Where one turn sends some rows of the set: a few examples, then the rows asked:
Gazef: [ 13.3   0.4   4.3  43.1  -0.7   3.8 -33.8 -12.0  22.9   9.1 -43.0   9.0
  39.4  37.0   2.3  17.5 -12.0  -2.8  -7.4  19.3  38.3  26.5  -9.6 -14.3
   4.2 -10.3  14.8]
Turi: [ 24.5 -10.3  -0.2  15.5 -11.2   1.2  -8.4   6.4  22.7   4.8 -26.3  -2.4
  23.3 -42.2   5.4  10.5 -29.9  19.1 -11.1   9.4  44.0  26.5  -5.9 -14.1
  -3.9 -14.3   9.7]
Femu: [ 16.5 -37.4  -4.7  39.5 -14.3  -2.5  -1.2   3.0   1.4  15.7 -38.1  10.5
  13.6  27.4   3.8  -0.1 -11.4   3.8 -21.5 -20.1  18.1  35.8   0.6  21.8
  -5.2 -14.5  12.8]
dav: [ 12.3 -27.1  -5.6  23.3 -26.6  18.6  -7.8 -15.6  10.9 -13.9 -12.0   1.2
  29.4 -27.1  26.4 -24.9  20.7  11.5 -20.0 -26.8  39.8  13.8 -20.4 -17.7
   7.9 -10.2  22.1]
fegu: [ 21.9   1.7  -4.1  44.6 -14.3  14.1  -7.5 -20.0 -11.3  -6.7  18.5 -14.1
  34.0   9.2  11.7 -15.3  -3.2   2.4 -10.1 -35.6  27.0  22.8 -12.9 -16.5
  -0.4  -7.9  14.4]
bepa: [ 24.7  -3.3  -0.5  40.8   7.8  12.6 -29.7   2.5  18.6   6.1 -42.3  11.1
  46.2  36.2  11.9  12.5 -16.3   7.2  -3.3  21.5  34.1  18.3  -6.1 -10.3
  -7.6 -11.5  12.2]
tipob: [ 32.1 -11.8 -16.1  -1.9  -0.8  -3.4   7.1 -18.1  -0.2   4.2 -47.4   1.9
  17.0 -11.1   1.6  16.9   2.6  -4.3 -30.6   3.9  44.3  17.5  -6.6 -20.3
 -11.9 -15.1   8.5]
vudur: [ 18.6  -5.9  -5.8  42.1  -8.4   7.3 -27.9   4.3   8.0  -0.8 -36.4   6.5
  43.6  40.4  15.0  -2.7 -23.3   3.7  -5.2  20.2  41.8  23.0 -15.3 -14.8
 -13.2 -10.8  14.8]
vin: [ 17.3  19.9 -18.8   5.9 -31.8   6.7 -27.3   5.6  14.0 -13.4  -3.8   0.1
  33.2  19.1  26.0  10.7  -5.9 -25.8  -4.3 -12.4  -5.1   9.2   6.1 -18.0
  -6.9 -13.6  17.6]
gunel: [ 14.3 -18.3   3.6  24.6  -1.6  25.3  -9.7 -24.1  25.2 -12.2 -25.1   6.0
  22.7 -24.7  17.0  -0.5  32.6  20.3 -22.4 -30.0  26.0   3.2  -7.0 -15.0
  16.3  -8.3  17.9]
tid: [ 26.6 -21.2  23.9  30.5 -13.6   8.0  -6.2 -12.1  18.4  25.7 -21.3  11.5
  36.6   9.5  22.9  22.5 -12.4  -5.5   4.3 -13.1  24.9  27.5 -13.4  29.5
 -11.3 -19.9  20.6]
donu: [ 27.0 -26.0  -7.2  18.1  -5.1  29.9  -2.5  -7.6  12.0  -9.3 -19.3   6.9
  33.9 -25.8  29.1 -16.5  26.3  21.8 -20.1 -26.0  31.3   2.9  -6.9 -13.4
   2.5 -11.4  17.8]
num: [ 35.2 -30.4 -17.6  39.9  14.2  19.0 -12.9   8.4  13.6   3.2  -0.8 -11.7
  48.0  -1.6  22.0  -5.8   0.3  -0.4  -4.1 -25.6  -1.5  10.6  -5.4  -4.9
  14.6 -10.8  10.3]
tuto: [  8.1 -13.9 -12.0  23.4  -5.4 -14.0  -8.3 -11.1   7.5 -24.2 -40.2  -2.4
  -1.1 -18.9  -1.8  12.1 -13.8  18.4 -16.8   2.0  26.9  19.6 -22.3 -19.8
  -9.8  -8.3   2.2]
zafi: [ 21.5 -17.8   4.9   4.4 -14.7   9.5   1.2 -10.2  28.7  -4.9 -43.7 -12.8
  24.4 -18.9  25.3  24.0 -20.8 -11.9 -16.5   3.1  41.3   5.1 -27.7 -25.6
  -3.5  -8.5  20.3]
sabut: [ 11.1 -23.3  -2.4  23.0 -16.4  11.0 -16.1 -25.7  20.3  -2.0 -16.6   6.3
  27.9 -34.9   9.7 -12.7  32.6   9.7 -22.7 -23.9  37.3  20.5  -8.3 -11.0
  21.6 -13.8  18.4]
zuvi: [ 13.4  -7.8  -6.7  41.0 -12.3  -4.0 -33.7  -5.1  11.5   9.3 -36.9   8.2
  43.6  34.6   3.6   0.2 -15.0  -7.8  -7.9  23.4  44.6  34.5 -13.6 -12.6
  -0.6 -13.6  14.7]
Zan: [ 22.6 -23.9 -11.1  33.3  -2.6  -4.1 -27.5 -25.5  10.3   1.4  -0.9 -16.5
  43.1  -1.1   1.2 -10.0  18.3 -28.5 -14.9 -19.0  14.0  12.9  -6.9  11.0
  16.5 -20.7   9.6]
gar: [ 21.9   0.9  11.5  40.2   0.1  30.0 -11.0 -21.1  20.9   3.7  -5.3 -21.8
  31.3  13.0   2.2   4.8  -0.6  -5.3 -27.7 -38.7  22.1   5.6  11.5 -12.9
  22.6  -5.3  18.5]
gam: [ 16.6 -25.1   9.5  34.2 -17.5   5.5   9.0 -17.3   5.0  23.4 -32.9  12.4
  20.8  32.8  19.8  23.5  -6.4 -10.6 -11.2 -26.5  22.9  38.5 -20.4   4.4
  -2.1  -9.3  23.6]
pov: [ -3.6   7.4  18.3  -5.4 -29.0  -4.2 -28.5  10.8   2.5 -11.8 -45.8  -8.4
  16.7  -7.8   0.2  -7.9  16.0   1.3  -9.0 -17.2   2.3  34.2 -16.2 -12.7
   5.3  -3.8   5.6]
serus: [ 11.4 -20.6  24.0  44.9 -20.6   7.1 -11.8  -2.7  16.1   1.7 -25.5   2.1
  16.3  16.9  10.1   3.9 -26.6  13.4  -9.4 -18.2  23.4  19.9  -2.9  33.1
 -16.1 -15.9  15.8]
tolot: [ 16.2  10.2  16.0 -18.7 -12.9   9.1 -17.5  13.0   1.9   8.0 -53.1  -1.1
  27.5  -4.9   2.3   2.2  25.7  -1.3 -14.2 -17.7   5.2  30.4  -0.5 -14.7
   5.3  -6.2   6.8]
rof: [ 12.6   6.1  23.7 -15.2 -21.6  18.3 -15.9  21.0   8.1  -5.3 -47.4  -9.4
  32.7  -4.8  25.2   1.0   9.4  -1.0  -2.0 -19.2   2.1  20.1 -20.6 -20.2
  -1.7  -1.3  12.8]
Geku: [ 16.6  20.0 -18.6   6.3 -35.4   2.3 -33.8  11.0  18.9  -0.6   0.3   0.4
  34.5   7.7  12.2   4.1  -9.8 -23.2  -9.8  -8.6   2.7  20.0  21.5 -11.3
   3.0 -17.3  16.6]
muve: [  6.6  18.8 -19.4  15.6 -27.4   0.6 -34.0   8.2  23.0 -11.1  -7.7   1.6
  21.8  14.8  10.5  15.0  -6.6 -16.5  -8.8 -14.6 -11.7  18.4  15.0 -19.1
   9.5 -10.0  13.9]
Buku: [ 12.8   8.9  19.0 -13.0 -30.3   6.6 -23.8  26.8  -0.7   2.4 -33.2  -5.5
  35.1 -20.1  11.0 -16.0   5.5   6.9  -1.3 -12.2  13.1  36.7  -9.7  -9.5
  -3.4  -8.6   8.3]
sul: [ 23.4  22.7 -25.6   6.1 -18.0   5.3 -24.8   8.8  10.7  -1.6  -5.7   9.6
  30.9  16.5  14.6  16.3   1.2 -13.9  -7.5 -13.4  -8.5  18.5  20.8 -18.5
  -1.9 -13.5  12.6]

sabut moves to dav
tid moves to gam
gar moves to Zan
Now find these:
sul moves to muve
vudur moves to bepa
pov moves to Buku
Turi moves to zafi

Where one turn sends some rows of the set: a few examples, then the rows asked:
lida: [ -0.3 -14.2 -13.4  -1.3   9.4   9.7   0.6  -1.0  10.9  -0.6 -13.2   5.5
 -14.7   2.4 -27.4  28.5 -18.0]
voga: [ 24.7   9.0 -24.2  -2.1  -0.1 -11.4 -10.0  11.0   4.5  24.4  -6.7  10.9
   1.1 -12.9  16.7   6.6 -18.7]
Guro: [ 13.6  -9.5  -2.0   0.3  19.5   3.2  26.7   2.0 -30.2  -9.9  17.6  11.7
  -9.1  -7.4 -14.6  -1.1   4.2]
nav: [-17.1  -6.1 -11.9   5.4  13.1   1.5  -6.2  -9.8  17.7  23.7 -22.6 -10.8
 -23.4 -11.6  -8.4   9.4   4.8]
Repil: [ 12.1 -15.5 -19.5   5.2  11.0   6.7  22.8   7.5 -26.6  -3.0   8.6   3.7
 -14.6  -9.2 -21.2  10.4  -7.8]
fufeg: [ -5.3  -4.2  -8.0  -2.8  -5.4  -3.0 -19.2 -15.9  -1.2   8.2  -7.1   8.9
   0.3 -24.8  17.2 -34.3  11.1]
zep: [ -9.1  -4.4  -4.6   2.6  -3.5   7.2 -13.6 -12.7  12.2  27.9  -4.5  13.1
   1.7 -22.8  22.4 -20.4  13.6]
Ponem: [  6.0   2.6   5.3  16.4 -13.8   3.1 -17.1   3.2   9.8  -4.7  -2.3  11.3
  14.8  30.8  24.7  -8.2  -1.0]
bufuv: [-39.3 -14.1  -6.4  -2.4  13.2   5.2   8.8   1.5 -16.7  -2.9  -8.4  -4.4
   7.7  -4.7  -5.6   3.7  21.4]
binit: [ -7.2  20.3  15.7  -9.7  -4.7  10.8  15.7   4.5  -3.4   5.5   6.5  -8.7
 -31.7  -9.7   1.9 -12.5  29.3]
takud: [-19.0  14.2  22.5   0.0 -17.3  -1.9 -18.4  -8.2   9.4  10.0  -7.0  -5.1
  -1.1  18.3   6.3 -17.9  17.7]
muf: [ -0.1 -19.6 -20.4  -4.7  15.6  -7.8 -15.1  -6.3  -3.2  -5.3  -5.7  10.4
  -4.3   4.9 -25.9  20.3 -16.4]
vof: [ 11.3   9.7   3.0   3.7  -1.5   2.5   4.6  10.9 -19.7 -28.2  18.8  -4.7
 -23.1  25.2 -11.7   3.8   5.9]
Pego: [  2.6 -19.7   3.5   0.6  -3.3  17.8  27.4   0.0 -23.4 -14.5  14.1  11.7
  -8.1   3.4 -20.7  -3.3   4.6]
puno: [-28.6 -22.9  -0.9  -4.0   7.0  11.0  12.9  -5.8  -8.4   2.4  -2.4   2.5
  -7.8  -2.8 -17.4  -1.4  31.9]
dasen: [ 15.8  22.2  11.0   9.4 -15.2   9.4   8.6   6.8  -8.2 -14.7  15.1  -8.4
 -31.2  14.6  11.0  -8.4  -1.2]
kep: [  6.0  25.3   6.5   5.6  -5.2  -6.4   0.7  12.4 -23.4 -15.4  15.7 -12.5
 -23.1  24.2   4.4   3.8  -3.5]
bagu: [  8.6 -17.8 -21.0   8.3  15.3   0.8 -12.4  -5.9   5.5   4.5  -2.9  16.6
  12.3  -1.9 -15.0  19.4 -21.2]
nirev: [ 13.9  -7.8 -23.6   1.3  -3.1  11.8  -6.3   8.9  12.0  16.7  -8.5  22.8
   1.0 -17.2  24.4   6.7 -13.6]
zitis: [ 21.3  16.5  11.1   5.7  -9.8  -0.3  -2.8  13.6 -11.4  -8.6  10.8  16.1
  11.1  21.9  21.6 -15.6   4.0]
Dure: [ 11.5  10.3   0.5   6.4  -5.4  -7.4 -17.1   4.5  -0.9  -5.9  18.5  16.3
  25.2  20.9  21.9  -9.5   6.1]
Sesiv: [ 16.4  14.1 -13.8   3.8  -8.1  -2.3 -25.5  10.1   4.4  11.3  -4.1  14.7
   1.6   0.9  23.6   4.3 -27.3]
ligit: [-10.3  18.3  14.6  -6.5 -19.5 -14.1 -10.0  -5.4   7.1   5.5 -12.9 -14.3
   6.2  13.3 -10.4 -20.6  14.8]
Didel: [-10.8   4.3  -6.1  10.1  30.0  -5.6  -8.4 -10.9  12.3  10.5 -26.6 -14.6
 -18.4 -17.1   1.8   0.3   1.0]
foti: [ -9.4  25.8   1.5 -15.5  -1.8   6.6  14.1   7.4   1.9  -3.4  14.9 -11.4
 -13.3 -21.9  -3.5  -4.7  27.6]

nav moves to zep
Pego moves to lida
ligit moves to foti
Now find these:
kep moves to Guro
bagu moves to Sesiv

